Rows swapped in pairs by one turn or mirror: which row each one swaps with
The rows were stretched afterwards, more along some directions than others.
teka: [  0  -1  10 -15  20  18   6  18  -1   9  10 -10  23  17  13   1   4 -10
 -32  -3]
Sirat: [  6   5   5  29  -5  -2  18  18   7  -3   2   3   6  -8  18   7 -11 -10
  11   0]
zaga: [ 10 -25 -14 -11  40  -5 -11  12   7  -9 -33 -14 -30 -20   6 -13  -4   0
  -7 -17]
Ket: [-44   2  -9 -17  -2  21   7 -18   0 -17  -2 -15 -18  17  14 -20 -25   5
 -11  -1]
ramek: [ 13  21  -7 -37  12  -2 -18  -6 -14 -13 -31  10 -15  -8   9  -7   7  21
   6 -14]
soki: [ -9 -10  25 -23  20   7  -1  23  -5   8  -2 -16 -15  -6 -12  -1  -5 -12
  -8 -12]
rizo: [  7   8  29  26  23  19   6  49  -1   9   3  -3  11 -11  17  19 -10 -30
   9  -8]
Mozof: [  9 -33  14  26  29  14 -11  18  -2  22  22  -7  21  -7   9  20   5 -31
  -4  21]
Natip: [ -8  25  -2 -35  11  14  -3 -12  -8 -11  -6 -17 -25   3  12 -14 -16   8
 -17 -24]
Zuki: [  8  10  25  37  14  11  18  43  13   9   7  -1  11  -9  19  18 -15 -29
  15  -5]
Buvig: [ 23  10  -6 -13 -11 -18  -9 -26   3 -19 -13  31 -19 -12   3 -10   5  12
  16 -13]
Tuzo: [ -1 -22  -6 -20  -7 -16 -14 -11 -24  10   1 -18   9  11  -9 -11   7  20
 -27  15]
goto: [ 30 -19  12  30  23   1  -8   8   8   9  14  19   3 -15  -4   9   3 -29
  15  13]
pevug: [ 16  24   5 -14 -17  -8 -18 -10 -26  10   7   7   3 -11  -6 -12  12  21
  -3 -10]
pegi: [ 28 -11   8  25  20   2  -5   6  10   4  13  19   3 -11  -5   8   3 -27
  12   8]
Mamo: [  2  10  -5 -35  26  10 -13  13 -17   0 -32 -19   1   0  13   2   2  17
  -7  -6]
figen: [ -8  31  -1 -12  32  26   2   9   9  13 -15 -28  -7   9   7  18 -20  15
  -6  -3]
vepuf: [  8 -36  16 -21 -18 -20 -12  -6   3  -3  16   1   3 -15  -8 -11  24 -12
  -7  20]
viguf: [  4   5  29  39  15  16  16  45   8   8   9   1  16  -6  14  17 -10 -34
   4  -2]
bemun: [ 28  10  33  12  47  14 -21  48 -10   9  -8   6  -5 -21  11   8  -3 -23
  14 -17]
Zor: [-15  -7 -12  -5  11  17 -20 -20  -6 -14  -2  -7 -10  14   4   2  -8  14
  -2  11]
Zagid: [ 21 -11  13  36  15   5   1   6  17   2  16  24   2 -11   0  10   0 -33
  16  12]
sofo: [  7 -19 -13  -6  11   0 -32  -1   3  -4 -13   9  -4 -15  10   0  11   8
  13   5]
bis: [ -5  38   8   3 -10  15  29   9   4   4  -7 -15   8  26 -13  -5   2   7
 -24  -1]
gubes: [-11   7   3   6 -15 -17   9 -12   9  -7   0  -7  -4  11 -13 -20 -10  10
  -9 -11]
ludad: [  8  -3  28  26  22  14  10  50   2   7   5  -5  16  -8  11  14  -8 -32
   0  -7]
nili: [ 16 -33   4 -11  43  -7 -32  29 -12  -4  -5  -6 -18 -12 -11  -7  16 -12
 -20   3]
Tos: [ 12 -19  -1 -35  11 -14 -25  -8 -29   9  -6 -12  -4   2 -18 -16  12  13
 -17   8]
puluf: [-36 -44   6 -12 -16  17  11 -11  20 -20  17  -2  -1  25 -12  -7  14 -32
 -19  29]
Parud: [ 18  30  10 -26  -1  10 -16  -6 -15   4  -4  -7 -16 -16   8   3  -6   3
  27 -28]
mufo: [ 15 -28 -23  -2   9  -1 -22  -7   5 -19  -8  20 -35 -32  14  -2  10  -4
  44  -6]
Buz: [ 32 -21  -2   2  24  -7 -24  13  -6  10 -23 -19 -14 -36  -1   3   1   4
  21  -6]
mav: [  8  31 -28  -3  24   9  10 -18  12 -16 -44  16 -34 -20   9 -17  -8  20
  22 -21]
Bet: [  0   0  -1   4 -20 -17   4  -5 -10   1   0 -11   8   3   5  -2  -4  18
 -17   2]
Guv: [ -7  26 -12   6  -3   6  29 -25  35 -17 -20  10   5  -1  15  -4  -8  12
   8 -12]
lunin: [ 32 -13  15  -7  28 -12 -14  27 -18  21 -19  -7  -3  -6   2  -1  10   4
 -23  -8]
kuzep: [  8 -39   0 -26   9  -5  -2  -5   3  -9   5   2  23  14 -22 -16  18 -14
 -25  19]
zes: [ 29  -5   7  24  15  -6  -2  -2  15  -7   8  33  -7 -17   3   2   0 -24
  22   3]
zamat: [ 32   6  -1  17  -5 -14   4 -13  14 -14   2  38 -15 -19   4  -6   0 -11
  31  -4]
befe: [-17 -24  11 -37   8  11 -35  -6 -29  -8  14 -16 -18   7  11   6   7 -10
 -32  19]
pepof: [ 26  43  -4  -8  -4   7  -1  -5 -15  -4  -4   7 -18 -18  15 -12  -8  26
  22 -24]
mas: [ 28  -3  12  32  15  -1   4   6  18   2  13  25  -5 -18   2  10  -2 -28
  27   6]
rud: [  7  16   1 -12  16   0   8  34 -13   7 -17 -24  25  18 -15  -1   8   6
 -26  -8]
dat: [  7   2  20  35  12   5  17  39   6   7   6  -3  17  -6  18  13 -12 -23
   1  -2]
domo: [ 18  40  -1  -5 -11 -12  -4   9   4  20  -7 -13   7  11   1   8   6  19
   6  -9]
Lidov: [ 13  10   9  -3   6   5  12   4 -12  -2 -16  11   3 -11  -2  -8   8   9
   2 -23]

befe is swapped with lunin
bis is swapped with puluf
rizo is swapped with goto
rud is swapped with kuzep
dat is swapped with zes
mufo is swapped with pepof

